In the data rows, the value 128 means zero.
Some points, each followed by its number:
[ 83  85 101 128  82  82 118 106 137  82 147 108  83  82  82  84  83 132
  83  84  83  83  82  82  82  83  84 112  83  82  87 153  83 123  82  83
  82  83] 0
[103  98  91 126 105 110 124 118 110 110 118 110 115 104 115 121 135 120
  91 111 100 121 134 124 113 100 138 102 100 110  93 119 150  91  90 105
  95 125] 1
[153 176 144 150 139 142 123 144 139 165 136 144 160 135 153 148 153 142
 157 162 140 189 173 188 188 127 147 140 151 137 155 129 165 152 159 166
 169 189] 2
[ 83 114 132 149 108  95 131 141 164  92 172 120  94  95  92  90 103 170
  83 104  89  83  95  92  91 112  93 153  90  82 100 141  87 123 107  83
  90 103] 3
[149 176 136 148 138 154 128 152 143 134 137 159 154 172 151 152 153 149
 154 143 158 175 165 159 172 189 169 145 181 151 189 146 163 149 159 146
 148 174] 4
[174 165 190 180 173 172 189 189 190 153 189 171 183 146 157 159 165 190
 152 181 160 171 188 170 178 185 163 190 148 165 178 189 172 184 180 174
 171 165] 5
[157 136 130 120 172 174 126 112 114 162 128 115 157 159 143 134 147 123
 187 146 189 120 128 135 137 146 135 143 189 172 108 108 115 134 159 145
 188 116] 6
[155 175 159 135 149 167 158 151 158 148 145 141 146 159 154 138 153 160
 140 160 132 170 180 166 171 189 170 142 157 157 189 159 186 155 168 135
 155 183] 7
[130  89  84  84  99  97  92  83  84 124  83  84  83  98  86  90  90  94
 116  84 110  83  82  82  86  93  86  94  94 117  83  83  83  92 128  84
 117  83] 8
[189 149 133 144 142 132 121 116 132 124 118 139 167 151 135 141 152 142
 131 137 116 142 147 142 133 136 177 125 127 142 149 131 157 126 188 147
 150 146] 9
[127 143 160 144 157 156 151 142 145 152 131 146 166 162 151 171 166 158
 134 164 145 171 166 166 181 173 151 152 150 167 166 144 170 159 165 160
 147 147] 10
[143 148 123 121 120 142 139 137 129 121 139 129 136 116 128 142 168 133
 134 111 138 132 122 150 126 189 135 121 113 127 179 127 148 139 141 155
 117 146] 11
[ 97  82  84  84 154 130  90  94  96 184  83  84 103 136  82  90  83  90
 180 107 151  88  89 104  92  89  84  84 159 130  83  83  89  83 108  99
 137 109] 12
[105 121  97 120 122 108 108 127 125 124 121 104  84 116 116 115 128 116
 121 117 114 133 124 120 125 157 104 114 122 110 172 116 120 105  91 116
 111 150] 13
[112 104 129 127 107 108 109 103 103 122 131 149 124 101 108  97 115 108
 141 115 117 114 136 110 110 119 117 125 141 109  99 111 140 110 136 119
 118 103] 14
[125 116 103  88 118 188 107  93 100 151  89 121 134 139 104 131 108 101
 176 124 161  83 107  98  90 102 115 111 155 124 105 106 104 100 128 121
 156  98] 15
[126 106 104  93 184 155  99  88 109 188 122  99 108 163 106 108 121 113
 165 112 189 100 111 100 111 133 120  90 153 170 105 104 109 121 138  87
 175  83] 16
[139 135 115 131 159 163 138 134 102 135 131 128 189 149 180 179 116 119
 138 163 159 142 127 143 112 144 121 121 154 160 132 107 135 124 132 189
 173 107] 17
[ 95  82  97  98  93  85  86 101  98  94 102  84  95  94  82  84  97  90
 103  86  94 105  96  82 101  87 115  89 114  83  83  83  84  90  83  83
 114  83] 18
[126 104  84 113  87  94 104  89  95  96 100  95  83  93  90 104  83 102
  87 111  83  97  89  95 116 102 121 100 101  92 114 123  93  98 109 112
  87 103] 19
[ 83 101 111 109  89  82 112 142 160  94 173 125  83  82  82  89  91 155
  83  87  83  87  82  82  82 118  88 127  83  82  83 132 111 114  82  83
  82  83] 20
[ 83  82  84  84  82  82  84  83  84  82  83  84  83  82  82  84  83  84
  83  84  83 139  82 144 124  83  84  84  83  82  92  83  83  83  82  83
  82 138] 21
Which five points above are nearest to each new point by angle, seen from the average point of the numbered points? Their numbers follow each, nearest first.
[132 136 190 158 142 132 190 174 161 143 138 190 149 136 154 136 173 151
 134 147 139 148 148 153 176 133 124 167 156 148 156 173 158 165 114 144
 142 133] 5 10 7 4 2
[126 128 142 164 116 118 144 140 129 133 140 170 110 112 117 119 123 156
  92 118 108 116 112 127 115 109 119 184 103 110 125 157 136 189  96 117
 129 102] 3 20 0 5 10
[145 172 167 189 140 133 150 176 159 147 175 143 128 145 138 120 116 158
 130 109 126 114 135 117 139 136 156 171 137 135 142 180 130 172 146 122
 128 148] 5 7 4 10 2
[119 113 100  97 105 106 116 107 105 103  95 120 109 100 114 115 112 100
  98 110 113 110 122 102  82 103  96 103 121  82  90  92 108 105 102  98
 108 113] 18 8 21 19 0
[122 110 119 104 178 157 106 123 112 188  91 120 148 188 124 144 131 137
 188 119 189 130 142 121 141 122 129 120 189 178 101 118 110 139 145 150
 165 130] 6 16 17 15 10
[134 137 135 165 149 134 153 134 169 110 167 153 125 121 148 155 145 169
 124 140 159 143 158 162 158 153 142 168 125 130 178 175 152 169 137 148
 129 162] 5 7 10 4 2
[137 139 107 129 159 188  94 115 106 154 129 114 143 174 135 129 110 112
 183 140 175 111 138 117 112 120 111 107 173 146 116 109 136 132 119 145
 152 122] 6 16 15 17 12
[110 132 115 107 118 107 107 109 107 108 126 115 138 122 109 116 102 133
 105 115 104 189 134 170 172 131 110  97 115 101 111 105 110 110 107  95
  87 181] 21 13 1 19 18
[107  94  95 107 102  94  97 113  84  98 100  89 107  82  89 102 108  92
 101 111  92 136  82 111 119 122 111  98  89 125 120 107 101  92  95  84
  87 145] 21 19 18 8 1
[132  96 106 119 158 188 119 122 105 188 109 126 131 188 125 143 133 102
 188 130 189 115 115 127 121 105 137 122 187 176 131 114 125 119 144 152
 154 129] 6 16 15 17 12
[118 137  84 127 107 130 115 112 115 112 113 117 105 114 141 107 129 122
 104 112 122 122 121 122 101 126 121 116 105 123 140 109 110 109 125 104
  98 121] 19 21 1 13 8
[ 98  84  84 106  99  90  90  83  95  82  83  91  91  82  94  91  87  84
  83  84 106 170 115 150 118 117 108  95 103 103 132  88 103  85  98  83
 114 144] 21 18 19 8 1
[125 137 131 132 131 108 111 132 122 139 120 118 121 117 144 119 128 122
 131 133 135 153 133 124 110 133 126 135 116 129 138 133 129 122 135 150
 136 121] 2 5 10 17 4
[139 133 178 189 123 161 180 183 190 135 189 166 141 111 137 126 137 190
 136 132 140 137 136 148 130 157 131 183 134 104 144 181 142 149 139 127
 142 144] 5 7 10 4 2
[118 105  91  84 187 117  89  83  84 127  91  99  83 188 103 127  83  84
 140 112 156  83  96  86  83  83  84  84 145 184  94 105  85  92 108  96
 125  89] 12 16 8 15 18
[ 83  86  84  84  82  82  84  99  84  82  84  85 122  84 175  84  83  84
  83  98  89  83  90  82  82  83  84  84  86 106  83  83  83  83  82 140
  82  83] 18 19 8 21 0
[119 142 121 137 113 132 139 121 118 129 141 132 105 158 127 119 140 122
 105 107 124 131 106 121 112 136 137 108 109 114 162 130 140 132 130 114
 109 112] 11 13 7 4 3
[ 83  82  84  84  82  82  84  83  84  82  83  84  83  82  82 101  83  84
  83 122  83  83  82  82  82  83  84  84  83  82  83  83  83  83  82  83
  82  83] 18 19 8 21 0
[ 86 136 117 138 105 104 117 106 119 121 112 113 119  98 103 118  95 108
 103 116  97 120 106  99 112 106 118 142  92  84 118 136 105 128 107  90
 116 121] 0 19 3 20 18
[150 145 120 120 140 119 115 116 109 137 127 109 142 116 149 179 139 122
 128 190 152 119 118  97 129 148 124 136 122 138 126 127 132 123 130 164
 146 117] 17 6 10 9 5
[189 160 138 104 160 136 126 132 133 157 124 135 134 134 102 138 125 119
 160 140 125 125 155 131 131 118 134 121 121 155 137 131 145 116 188 122
 157 111] 9 7 6 5 2
[132 117 171 170  95 134 148 159 190 126 189 166 120 135 119 114 123 190
 113 120 116 142 158 127 118 125 136 161 136 135 128 167 119 143 136 120
 123 113] 5 7 3 10 4
[145 164 185 189 151 155 185 189 190 143 189 168 189 142 166 165 144 190
 151 160 145 161 157 141 165 170 177 183 179 155 155 189 182 189 164 163
 163 163] 5 10 7 4 2
[111 105  96 108  90 109 115  93 108 121  94 103  92 101  97 104 113 105
  92  94  97 159 135 176 184  96 108  98  89 118  91  97 102  85 110 135
 117 163] 21 1 19 18 8
[144 136 111 120 177 173  98 124 118 188 129 107 145 182 123 174 118 112
 188 148 189 129 156 118 132  91 125 108 189 185 115 108 103  96 132 171
 181 129] 6 17 16 15 2
[175 125 112 111 160 149 124 104 134 156 123 109 151 141 113 132 116 110
 153 117 163 144 115 125 126 128 148 124 139 173 128 113 125 122 164 132
 168 133] 6 16 9 17 2
[104 122 147 163 117  98 153 156 131  99 132 152 127  95 128 122 107 148
 119 105 124 103 115 122 138 138 119 150 117  95 116 134 126 188 112 124
  97 107] 3 20 0 5 14
[102 149  93 100 108 132  95  88  99 130  91  97  83  98  89  96  83  91
  94  96 126  95  82 118 109  92  91  97 109 113 101 101  83  83 104  88
 117  97] 8 18 21 19 12
[113 159 164 174 138 116 158 164 155 131 163 145 103 126 146 137 146 163
 149 123 119 146 116 119 118 123 117 187  91 125 125 189 124 166 109 106
 113 120] 5 3 10 7 4
[ 83  82  88  85  82  82 100  89  84  82  83  97  83  82  82  84  83  84
  83  84  83  83  82  82  82  83  84  95  83  82  83  83  83  83  82  83
  82  83] 18 19 8 21 0
[126  94 129  99 123  92 127 120 121 122 126 121 110  97 126 111 118 115
 114 113 122 124 183 125 133 122 119 109 107 147 144 110 130 126 123 115
 113 117] 1 13 21 14 18
[ 96  82  95 102  84 109 103  97  84  90 101  97  83  82  97  85 126  84
  83  84  83 189 126 163 181 111  93  96 104  98 108  89  87 100  87  83
  82 172] 21 18 1 19 13
